One turn moves each row of this set onto another row. After a few examples, where does it send each row asked below?
j_125: [  1   1  -5   7   2  13   3 -10   5   7   9   8 -10 -13  -1 -13  16]
j_78: [-17  11  14   5   1  -9 -14   1  -1  17  10   8 -11  -5  -7   0   1]
j_845: [  9  -2 -12   1   9  13  -7  -7   7   7   3   1  -1  -9  -5  -6  20]
j_688: [-14  -6  -3  12  25  -7 -13   5   1   8   9   3  -3  -2 -11 -13  -4]
j_88: [-14  -3   7   0   8   5  -3   2   4  14   1   5  -8  13 -21  -9   3]
j_582: [-10   6   0  11  13 -11  -1   9  -9  -1  -1 -10   8   2 -10   8  -7]
j_790: [ -7   4   7   2  -2   1 -16   4  -1   3   7  -5   4   3 -19  12  -4]
j_181: [-17  11   6   9  16 -18   0   6 -10  14  -1   0  -8  -2  -1  -1   1]
j_806: [ -6   0 -12  -2   6  -3  -3  -7   1   7  12   6  -2   6  -1   8 -20]
j_905: [ -7  17   2   9   5  -9  -5 -10   2   5   6   7  15  -9  12  -1  10]
j_953: [-17  10   8  -4  -8  -6 -14   0  -7  16  11   9  -7  -4  -9  -1  -2]
j_539: [-22 -10   2   4   9  -8  -7   5   3  11   2  15  -4   1 -14 -15   1]
j_511: [-12   2   3  12  11  -9  -2  13  -3   3  -6 -12   2   2 -13  10   3]
j_916: [ -8   9 -14  -3  -1   4  -3   6  -4   8  -6   6   1  -5  -4 -10 -18]
j_162: [ 7 11  4  2  9 -5 -7 -3 -7 -1 -1 -8  6 -7 13 -1 10]
j_447: [-20  13   3   7   9 -17   1   5 -15  12   3   5  -3  -4  -1  -5  -5]
j_81: [ -1  -3  -5   7  16   5  11 -17   3   8   5  15  -4  -7   8  -2   8]
j_270: [ -1  -2  -5   7   5  19   3  -9   5   9  10  12  -8 -16   4  -8   8]
j_93: [-11   3  10   7  -4   1 -16   9   8   7   6  -2   0  -2 -19   9   2]
j_407: [ -8  -1   3   8  24   6  -9   2   1  11   8  -8  -9   9 -19  -7  -3]
j_208: [-13   7  -1   6 -12   1   4  -6   4   8  13   3   8  -7   6   7  15]
j_360: [ -1  -4  -7  11  12   0  12 -15   4   4   7  13  -4  -7   5  -8  14]
j_537: [  6  -6 -13   6  19  -1   2 -12   6   2   1   5   3  -4   1  -1  18]
j_710: [  5  -5 -14   0   8  19  -5  -4   6   7  -2   4   1 -14  -2  -4  13]
j_322: [  4  -6 -14   1  20   4   2  -9   4   7  -6   8   5  -3   3   2  15]
j_237: [ -6  -1 -10   5   1   2   0   2  -2   0   7   5  -4  -3  -1  -2 -25]
j_643: [ -8   9 -18 -11   6   0  -7  -2  -2  15  -1   6   2   5  -5   2 -15]
j_936: [  1   3   1   1  -8   5   1   2  -6   2   8 -13  -1  -3   6   5  15]

j_78 goes to j_93
j_270 goes to j_710
j_936 goes to j_162
And these:
j_360 goes to j_125
j_88 goes to j_407
j_806 goes to j_237
j_582 goes to j_447

One turn moves each row of this set onto another row. After a few examples, where does it send each row asked below?
j_403: [ -3  -6   8 -13   0 -17  -4 -13  -6   0  19   9  -5  -8  -4 -14]
j_621: [  0   9  11 -20  -4 -12  -2  14   2   8  -8 -10  -9  -1   8   3]
j_49: [ -9  -5  15  -4   3   1   7  11   9 -16  -5  -1   3   0 -11  -3]
j_3: [  9   1   3  -9  -6 -14  -7   3   0   9  -5 -11 -20  -3  12  -6]
j_960: [  1  -1  20  -5   3  -2   2   9  10 -16  -4  -5   6   1 -10  -4]
j_342: [ -7  -5   7 -10   1 -15  -7  -8  -6   0  15   8  -8 -17  -6 -16]
j_226: [ -1  -1  21   1   4  -3   8  16   6 -14  -2  -7  -2  -1 -10  -3]
j_317: [  2  -9 -13  -5 -18   2   3  -1  -1  10   4  -3  -3   0  -5   7]
j_198: [ -3 -10 -13  -6 -16   7   1  -2   0   2   7  -6  -5   8  -5   5]
j_96: [  2  -8  -9  -6 -17   0   7   3  -3   8   9  -9  -9   6  -3   9]
j_458: [ -4  -4   7  -8   2 -16  -1  -5  -9  -1  22   6 -14 -11  -5 -13]
j_472: [  2   0  14 -10   2 -24   6   8   3  11  -8   2 -13  -6  11  -5]
j_42: [  7 -11  -8  -6 -18   2   4  -4   1   6   5  -8  -3   9  -5   5]
j_667: [ -9 -10   5  -5   2 -14  -3 -10  -5  -4  16  10 -11  -8  -5 -17]
j_437: [  0  -3  17   1   0  -1   4  12  10 -13  -9  -3   4  -7 -12  -3]

j_96 goes to j_458
j_49 goes to j_198
And these:
j_3 goes to j_472
j_960 goes to j_42
j_437 goes to j_317

